In the rows, 128 means zero.
Each named turn below is shown by a few rows before and after it. Which turns, in which order, take the first row of each later pair to the second? The first pair is answered.
J818:
[129 154 108 147 116 134 105 105 150 134 109 121  77 101] -> [124 179  97 111 121 115 117  94 137 137 117 141  93 122]
[138 130 130 172 106 146 119 163  96 108 126 102 113 157] -> [154 149 116 155 104 142 125 154  92 115 125 104  95 164]
[121 131 143 157 138 157 104 115 132 137 117 157  86 160] -> [119 139 134 142 144 149 111 108 120 141 116 168  87 173]
J524:
[126 121 114 122 163 131 154 123 160 140 117 112 108 116] -> [ 97 132 120 143 158 137 125 127 157 128 114  97 114 121]
[135 143 130 126 103  95 138  99 159 136 100 112 124 106] -> [114 154 136 137  99 112 101 112 141 120 106 106 110 141]
[126  98 162 156 132 123 117 141 174 147 150 136 141 109] -> [121 106 159 160 128 137  93 156 149 145 155 134 122 147]
J47:
[124 143 117 160 134 133 123  98 166 150  95 122  81  90] -> [106 120 133 173 135 138 126 112 176 147 102 123 113  73]
[134 118 140 161 109 146 116 120 149 133 144 111 127 119] -> [146 140 130 145  98 145 107 111 145 134 142 112 110 135]
[129 102 139 123 125 118 146 142 126 125 149 120 169 104] -> [142 109 140 130 132 154 121 153  96 138 151 130 115 156]
[ 87 129 146 190 128 153  66 138 112 120 131 104 122 148] -> [115 183 105 137 106 117  78 100 118 115 109 101  82 135]
J379:
[112 137 132 160 105 133  85 122 125 104 126 121 109 132] -> [123 150 128 128 105 124  93 119 111 113 134 133 109 155]
[ 72 116 142 208 104 173  88 107 106 139 122 107 118 136] -> [ 83 147 129 144 101 159  98 105  73 137 134 145 111 196]
[163 107 124  90 142 122 171 133 107 148 140 171 126 166] -> [172  79 136 116 140 117 189 139 130 137 136 150 142 116]
J492:
[109 137 127 108 129  86 150  81 164 148  91 155 155  95] -> [151 122 139  87 112  93 139 145 108  84 130 100 189 130]
[ 81  80 172 185 154 165 130 128 140 148 131 160 142 124] -> [107  71 163 153 147 132 168 125 158 138 132 152 161  77]
[ 73 151 116 133 110 118 133 126 114 114 166 141 122 161] -> [ 72 152 105 129 113 100 159 100 140 127 153 151 124 125]
Then:
Between the rows of a pair lie 2 to 3 turns.
[108 113 152 171 155 116 133  88 178 156 127 135  91  89] -> [191 111 140 106 137  94 164 132 135  99 157  94 117  93] : J818 then J492
[ 64 140 139 123 151 124 128 121 135 144 111 150 157 115] -> [125 130 126 130 144 151 134 130 138 166 100 158  82 123] : J818 then J47 then J524
[135 144 100  99 123 118 140 100 129 115 126 120 125 127] -> [ 96 118 116 148 138 142 128 100 140 140 122 145 129 144] : J47 then J524 then J492
[114 111 131 152 107 139 118 132 142 114 141 113 172 130] -> [ 95 131 127 147 114 144 108 113 130 136 139 143 149 161] : J492 then J379
[ 96 115 137 130 124 101 153 115 154 127 128 130 186  84] -> [138 175  98 102 116 120 127  98 127 146 105 151  82 151] : J47 then J47
[113 114 131 110 124  84 160 116 155 126 134 138 190  75] -> [155 165 102  92 121 125 122 109 116 156 116 159  72 168] : J47 then J47
[109  97 144 142 145 127 161 128 160 131 146 126 173  79] -> [118 192 108 115 117 136  93 117 119 123 129 106  88 155] : J524 then J47
[141 130 118 124 132 138 138  96 148 154 112 162  87 119] -> [167 142 113  87 111 107 136 125 118 101 133 106 120 117] : J492 then J492 then J47
[ 67 122 136 149 136  87 120 120 162 134  99 140 171  76] -> [131 125 114 117 123  76 147 126 161 122  92 119 139  48] : J818 then J379 then J492
[165 122 122 123 135 155 146 146 144 168 146 148  88 162] -> [ 91 155 134 159 118 129  95 140 170 126 137  88 116 111] : J47 then J379 then J524
[104  91 164 163 144 147  89 152 115 108 141 101 164 126] -> [123 166 121 105 132 131  73 124  86 115 127 127 107 185] : J47 then J818
[154 111 136 108 130 113 166 117 142 131 124 137 148  88] -> [116 172 122 123 113 118  93 114 116 103 114 101 119 119] : J524 then J47 then J47
[114 135 122 123 112 111 125 133 105  96 120 117 146 140] -> [120 121 124 145 120 141 121 141 102 114 120 131 119 159] : J524 then J379 then J492
[105 149 103 149 146 150 113 101 132 176 122 155  63 146] -> [168 151  88  70 146 104 172 114 113 153 149 156 106 131] : J379 then J492
[161 141 118  99 114 103 129 121 115 115 128 140 109 105] -> [107 120 149 146 136 123 106 137 117 129 137 173 139 134] : J818 then J47 then J492
[131  85 140 162 138 127 119 124 137 156 130  99 133 108] -> [123 139 105  98 127  90 124  90 128 153 124 118 123 129] : J379 then J379 then J47
[147 134 115  90 141 103 157  63 146 182 146 179 150 125] -> [114  88 156 160 152 131 138  88 168 168 147 147 190  88] : J818 then J818
[158 187  93  29 118  80 159 109 100 127 134 166 130 166] -> [101  55 175 190 165 182 130 163 121 163 154 182 147 173] : J379 then J47 then J492
[105  84 153 120 154 123 170 115 157 164 121 162 185 109] -> [ 89 142 124 120 146 146 121  91 144 190  97 176  97 159] : J379 then J379 then J47
[171 110 101 130 124 132 163  97 169 165 117 136  74 100] -> [145 109 118 166 133 176 115 115 144 165 122 129  55 149] : J524 then J47 then J524
[137 107 128 138 130 106 159 125 158 123 118 122 145  60] -> [ 87 141 129 174 126 128 104 109 157 131 104 115 116  89] : J524 then J492
[123  93 154 190 126 143 112 145 126  96 141  73 173  88] -> [126 161 108 167 118 151  74  93 115 138 109 117  56 145] : J492 then J47
[136 135 113 137 127 136  85 110 135 146 117 120  75 117] -> [124 134 122 143 121 125  71 135 121 106 129  81 124 104] : J47 then J492 then J379
[ 45 139 166 156 124 141  80 141 117 113 150 114 176 163] -> [121 185 120  57 105  98 126 127  92 111 149 122 141 189] : J47 then J379
[197 117 110 127 190 103 133 150 142 142 107 140 112 121] -> [149 173 100 128 170  85  85 141 136 107 100  99 118 124] : J524 then J524 then J47
[134 146 119 132 117 126  95 157  89  81 159 109 162 154] -> [183 118 116  99 124 112 153 154 106  98 159 137 168 130] : J524 then J47
[ 82 135 146 133 117  86 110  80 125 106 129 116 153  80] -> [ 63 128 165 167 132 125  78  92 109 125 135 132 133 131] : J379 then J47
[138 114 140 107 135 142 136 145 119 154 146 185 123 214] -> [145  72 170 154 137 160 131 174 130 134 157 141 145 172] : J379 then J379 then J492
[123  95 147 130 168 158 136 132 123 166 117 176 142 163] -> [148 123 121 127 152 150 129 107 142 174  86 159  82 139] : J524 then J818 then J47
[157 118 111 100 135 118 164 102 155 139 110 169 119  99] -> [118  96 145 145 157 169 130 136 123 146 131 182 137 160] : J818 then J818 then J47
[134  92 147 179 137 175 100 153 123 140 136 125 106 144] -> [175 150 110 104 107 123 110 152 101  97 138  88 115 136] : J818 then J47 then J492
